Rows are one point carried round by a steady rotation, each followed by how many steps it has turned.
The counts run from 0 to 456.
[116  83 110  99 134 144 125 119 117 130 138 131 159  85 133 114 172 114
 130  92 121 152 148  81 184 149 111 147 110  58 131  95 118  72 130  93
 147 153 123 148 100 102 136  83 120 164 126 115 135  99 159 128 140 156
  95 118 144 142 150 139 133 153 152 143 166  86  94  74 118 132 135 132
 122 116 154 101 132 145  79 129 107 105 158 161] : 213
[ 90  92  95 122 121 145 129 147  57 148  72 112 173 106 148 102 121 138
  84  85 151 123 138  93 163 110  76 114  99 104 120 113 135 106 155 133
 136 163 148 128 134 114 141 117 144 119 139 139 133 159 169 134 132 160
 125  94 122 174 135 136 173 114  73 127 151 119 175 126 142 111 125 150
 127 123 123  90 146 149  68 157 175 142 140 133] : 279
[117 117 113 146 132 157 131 148 106 116 121 111 175 116 132 137 153 154
 165 104 124 154 112  97 127 100 105 159 129  70  70 121 127 126 136 104
 109 139 128 158  91 168 133 107  71 136 162 134 133 168 179 101 175 144
 110 139 119 131 111 157 157 147  83 123 149 127 125 138 109 133 183 146
 144 132 151  80 152  86 100 108 119 110 110 160] : 290
[ 93 130  60 149 118 123 103 169  78 128  76 127 149  75 103 131 160 129
  99  95 142 132 148  89 144 148  87  99  69  81 127 111 120 114 167 111
 165 153 125 140 158  98 136 119 153 141 153 126 142 162 119 126 139 184
 124 111 104 150 140 133 182 113  95 134 162 116 172 113 137 150 116 174
 116 126 125 118 152 136 130 182 165 121 177 144] : 417
[148 100 129 113 113 105 170 157  53  86 125  92 118  86 139 153 130 136
 109  89 106 148 135  37 128 124 101 129  90 103  98 138 151 109 157 151
 134 104 176 141 145 145 123 120 131 115 150 109 138 179 109 130 124 145
 108 113 132 155 143 142 147 142 105 145 139 121 173 141 108  99 128 120
 124 176  83 142 162 179 100 160 114 143  88 112] : 143
[149 125 127 106 139  75 159 163  95  77  87 118 125  47  95 175 137 139
 114 101 115 152 150  91 125 135 102 100  59 106 140 124 138 122 158  97
 152 138 160 143 147 101 149 144 166 122 155 107 154 145  98 122 110 132
  94 116 126 130 153 114 166 113 102 135 136 106 171 134 117  84 121 132
 115 171  98 124 154 143 128 197 122 121 133  98] : 170
[128 120 108 105 133 112 139 132  90 107  96  69 146  99 160 118  78 136
 136 119 128 172 139  95 116 110 120 123 108 112 154 151 156 124 131 125
 128 148 169 130 155 147 125 147 138  80 150 130 121 153  98 136 109 117
 122 103 119 148 142 104 134 104  61 134 137 132 198 165 123  62 114 100
 106 165 102 104 157 163 116 174 109 156  99  83] : 309
[102 147  96 137  81 110 111 159 108 113 122  81 139  89 145 109 103 102
 150  98 167 174 153  49 119 161 113 178 146  52 150 137 156 104 175 102
 163 147 130 155 150 111 112 123 111 137 135 130 119 132 101 112 122 145
 146 119 138 121 142  88 114 113  59 122 149  90 161 133 117 119 114 133
 117 142 130 120 138 156 115 171  91 128 153 106] : 66
[159 135  85 135 102  82 161 176  84 120 130 126 123  83  99 146 166 128
 125  81 104 178 154  49 129 154 127 123 103  99  96 132 128  84 142 118
 141 121 148 168 167 115 117 148 125 148 130  98 113 139  72 145 119 159
 125 133 128 125 139 108 145 179 120 157 153 113 140 136  99 135 122 113
 117 161 114 162 155 170 124 160 112 112 148 157] : 391
[139 150  23 137 133 133  95 145 103 148  83 107 158 142 123  85 107 130
 151 111 148 193 135 155 139 117 145 117 136 121 119 138 131 125 122 121
 124 173 109 143 143 136 101 167 109  94 140 138  90 140 104 153 125 111
 132 130 102 132  98  98 174 138  71 133 149 155 192 186 159 112 122 134
 119 109 134 103 143 135 105 132 110 162 116 168] : 90
[ 83 163  47 109 162 159 114 116  76 137  24 115 175 104 133 133 177 134
 141 135 131 125 133 126 166 100  98 108 102  86 124 107  94 138 121 111
 141 165 132 129 154 140 131 125 132 135 136 111 102 141 175 138 140 142
  88 117  81 143 142 121 146 134 129  92 169 179 133 106 117 125 147 129
 139  96 107  88 154 117 118 146 137 117 142 165] : 439
[138 130  91 102 149 124  75 107 140 112 148 120 133 104 115 127 144 125
 183 131 142 214 120 142 166 147 122 128 117  75 151 105 112 127 120  90
 153 152 104 146  84 103  99 146  85 130 176 105 114 103 133 151 133 103
  72 138 108 121 120 101 158 157 105 148 146 107 163 142 140 112 117 157
 101 117 143  68 136  74  76 130 116 131 131 172] : 372
[139  98 129  91 157 121 158 127  69  97  82 138 167  49 115 164 179 145
  95  74 118 163 106  73 119 117  97 116  85  69 100 118 129 100 146 107
 123 139 161 157 149 107 154 115 143 140 138  95 121 158 137 129 118 185
 145 102 118 139 142 122 167 131 121 121 125 106 130 119 128 105 164 131
 143 157 131  98 142 141 121 174 146 108 145 127] : 4
[140  85  88  72 152 130 123 118 113 135  85 113 167 120 137 125 119 126
 112  94 144 188 162 147 139 151 131 108 111 120 199 110 146  84 115 100
 134 148 107 122 176 105 127 121 160 122 118 142 110 114  91 134 104 121
 158 104 106 158 132  88 150 113 111 149 152 110 167 136 145 100 113  95
  95 115 144  79 115 170 122 195 120 143 141 104] : 29
[136 127 117  73 129 118 185 195  87  91  95 152 135  89  79 179 191 134
 119  67  84 156 156  72 154 123  99 149 107  89 118 107 113 100 122 122
 118 118 159 162 121 105 122 115 145 159 121 109 138 123 132 110 135 133
  70 144 117 157 148 137 158 153 139 123 143  96 104  98 101 144 138 100
 108 128 117 112 151 151 120 157 128 108 139 126] : 357
[129 142  98  88 123 161 111 118 134 103 126  71 159 155 174 123 101 168
 168 151 150 172 175 145 138 137 128 149 127 110 184 152 132 146 119  87
 126 113  95 109 133 168 112 118  93  96 161 159 124 172 142 111 175 101
  70 151  83 145 123 142 136 104  98 127 167 148 173 151 109 114 126  95
 105  94 100  94 184 107 114 131 101 132 117 116] : 128
[141  70 133  84 176 116 135 113  75 108  92 150 172  71 128 153 179 149
  89  76 126 191 114 120 130 124 107 106  89  82 115 106 130  97 121  91
 107 126 139 154 146 126 144 109 148 134 133 112 123 157 143 156 121 188
 153 107 103 149 130 138 174 119 122 127 127  88 143 118 152 112 153 127
 129 140 155  85 146 146 117 170 156 100 140 149] : 3
[158 121 102  86 192 155 120  98 139 101 110 133 165 109 142 148 168 156
 163 125 118 192 132 169 151 110 146 112 105  91 142 114 112 139 103  90
 108 146 121 120  90 157 135 125 108 111 174 114 100 125 168 141 156  97
  61 138  95 135 127 148 159 141 127 142 139 143 148 126 122 105 152 120
 128 107 133  71 163  91  99 107 113 110 104 156] : 157
[152 135 119  77 114  96 130 119 141  97 140  92 128 106 142 141  98 146
 152 123 137 195 143 103 127 163 124 150 139  96 189 144 169 115 144  92
 147 146 144 126 150 124 116 145 113 108 161 118 120 131  97  89  99  81
  94 125 101 134 128 110 136 128  57 170 139  96 191 151 105  73 106 103
  98 159  85  97 133 137 107 151 112 166 101  87] : 342
[122 199  70 148 101 100 105 154 110  95 119  89 141  85 114 137 153 116
 184 113 129 170 121  88 123 150 125 151 104  78 121 125 119 136 157  95
 169 151  95 163 155 107  98 152 109 137 154 103 104 122  89 122 117 126
 126 138 130  89 109  67 117 154  91 121 170 153 145 145 106 120 137 130
 128 156 127 121 140 102 144 184  68 143 137 147] : 231
[116 101  91 122 174 141 115 125  77 120  60 108 158  98 130 132 106 135
 122 105 132 158 133 145 157  86 121  77  75 113 122 106 135 140 124 126
 126 167 151 135 114 124 125 142 150  87 163 130 142 138 159 165 108 113
 108 113 115 156 122 114 181 111  91 119 146 131 190 146 151  75 114 140
 103 123 128  70 162 128  82 164 134 138 107 128] : 306
[149 128  81 128  89 145 175 187 124 111 116  85 142 135 155 133 111 148
 130 106 132 143 212  65 118 131 136 152 103 112 132 152 127  92 149 106
 118 130 141 123 136 140 119  81 142 115 129 174 153 163 113 117 168 136
 109 143 126 179 155 169 144 107  97 135 170 116 138 133  91 125 141  74
  93 117 115 141 183 176 147 138 112 113 154 110] : 105
[140 126  75  65 152 136 132  87 138 108  86  92 157 132 145 134 143 132
 152 126 115 168 176 164 152 135 156 131 102 125 197 110 134 104  95  93
 139 156  88 119 178 124 113 120 164 110 122 135 123  99  90 121 107  84
 113 123 124 130 124 105 123 140 145 139 177 143 137 121 110  78 118  71
  97 131 126  96 134 156 142 178  72 143 122  95] : 23
[140  77 109 112 120 115  89 122 139 109 178  93 134 108 132 114 117 119
 144 104 142 185 143 135 152 165 115 125  88  97 175 100 150  97 137 111
 159 121  71 139 119 103 106 103 111 146 176 131 156 127 108 138 125 125
 124 118 130 135  98 126 147 139 124 153 171  68 163 131 144 117 106 151
  82 125 146  88 112 112  91 186  96 133 150 142] : 206
[174 157  73 145 113  92 131 150 109 110 150 122 131  80  91 137 168 131
 154  86 105 178 120  47 148 142 122 129 115  85  93 130 121  94 164 105
 143 144 136 164 155 132 118 145 102 146 146 102  94 122  84 128 117 133
 111 110 143 112 130 132 135 203  96 165 160 135 127 131  93 129 142 147
 134 170 124 159 143 140 113 127  98 138 145 173] : 396
[165 121  96  38 166 155 135 109 124 125 115 130 168 142 123 155 193 156
 133  96 113 213 161 158 155 144 150 132 133 107 171 117 105 114  81  97
 110 128  98 125 160 143 130 126 127 149 119 103  94 119 128 117 127 110
 104 136  79 133 107 113 155 160 156 151 142 125 122 127 120 130 153  73
  97  98 135  97 111 148 131 150 119 106 131 135] : 189
[128 105 151  82 135 130 167 147 130  98 119 130 139  85 119 156 164 150
 146  96 134 156 161  94 169 140 103 151 106  72 142 106 114  92 150  78
 128 144 157 135  91 107 127  94 134 151 147 138 152 118 166  99 155 142
  74 142 123 163 156 167 161 108 121 141 135  66 126  79 106 135 141 123
 113 114 123  94 145 130  87 134 136  97 170 121] : 351
[110 154  76  99 113 146 161 155 109 116  85 105 142 117 108 151 181 122
 173  89 101 124 159  98 167 109 133 168 142  78 118  88 102 103 131  94
 149 153 110 148 132 126 114 110 128 161 111 123 137  92 120  92 142  95
  92 135 148 144 130 116 113 190 149 126 175 145  79  86  76 127 163  99
 122 120 125 121 128 142 119 147  79 128 135 124] : 49
[166  84 130 108 167 125 128 121  95  92 124 126 172  86 106 154 183 156
 129  62 103 207 102 134 118 132 123 112 113  80  97 110 141 101 121 109
  98 119 103 167 144 139 130 125 108 148 149 112 125 163 124 138 129 149
 159 130 109 122  88 124 182 164 120 137 139 106 146 145 154 125 158 134
 130 154 172  80 125 110 122 166 126 108 112 154] : 8
[ 98 107  94 151 136 127  86 128  73 116 105  81 168  94 154 121 115 139
 133 108 161 155 115 137 128 130  99  96  80  88 122 117 143 133 136 114
 135 131  90 141 144 143 134 119 119  97 190 130 138 192 142 150 144 159
 145 113 104 137  90 105 177 102  82 103 151 114 195 157 154 101 120 172
 113 126 160  79 153 100 110 176 121 122 143 139] : 449
[127 108 146 136 136 102 145 132 122  97 104  93 155  60 145 142 106 151
 135 105 134 166 119  64 114 109  97 129 117  73 123 145 158 101 161  98
 131 173 188 140 107 123 141 125 120 110 161 133 127 162 142 127 116 137
  91 105 140 133 157 143 149 108  38 142 131 118 179 144 124  71 144 151
 133 176 123  93 174 115  89 146 136 141 116 104] : 313
[134 132  96 109 112  87 158 186  80  92 101 142 129  71 114 142 158 115
 121  98 135 165 179  65 130 158 110 141  70  79 144 135  95  94 147  85
 141 136 151 142 150  93 124 100 174 147 122 121 130 133 104 147 124 171
 112 126 110 145 171 117 137 114 137 126 138 104 122 101 110 119 116  99
 121 143 106 149 162 170 136 171 118 108 178 139] : 385
[118 135  83  87 149 138 150 142  71 138  78 158 168  95 117 134 190 116
 127  86 121 156 135  81 161 133 102 144 111  47 113 102  95 100 120 107
 126 159 143 157 140 107 140 116 144 165  99  91  97 114 149 131 128 163
 117 112 118 136 165 107 133 165 146 120 147 121  96  80 115 148 147 107
 143 118 142 101 139 165 108 144 130 111 148 168] : 219
[153 181  50 130 109 122 122 118 151 123 122  96 144 113 128 130 172 131
 177 137 122 172 145  81 153 157 142 147 130  87 146 134  97 105 142  87
 160 155 117 130 164 134 115 133 102 139 142 107  83 109  94 117 126  95
  81 118 132 108 141 126 111 187 111 159 179 168 107 123  74 122 124 111
 126 148 105 147 158 131 130 113  75 154 146 165] : 402
[121 143 116  96 147 107 119 122 116 107  98 115 119  74  93 153 127 140
 135 115 142 156 117 111 161 125  91 115 123  93 151 112 150 119 162 112
 156 183 140 139 107 109 131 156 118 127 174 118 137 114 137  97  99  90
  63 102 107 139 148 116 175 131  57 161 128 110 191 142 127  76 119 154
 114 165 104  81 136  93  84 144 145 157 116 113] : 340
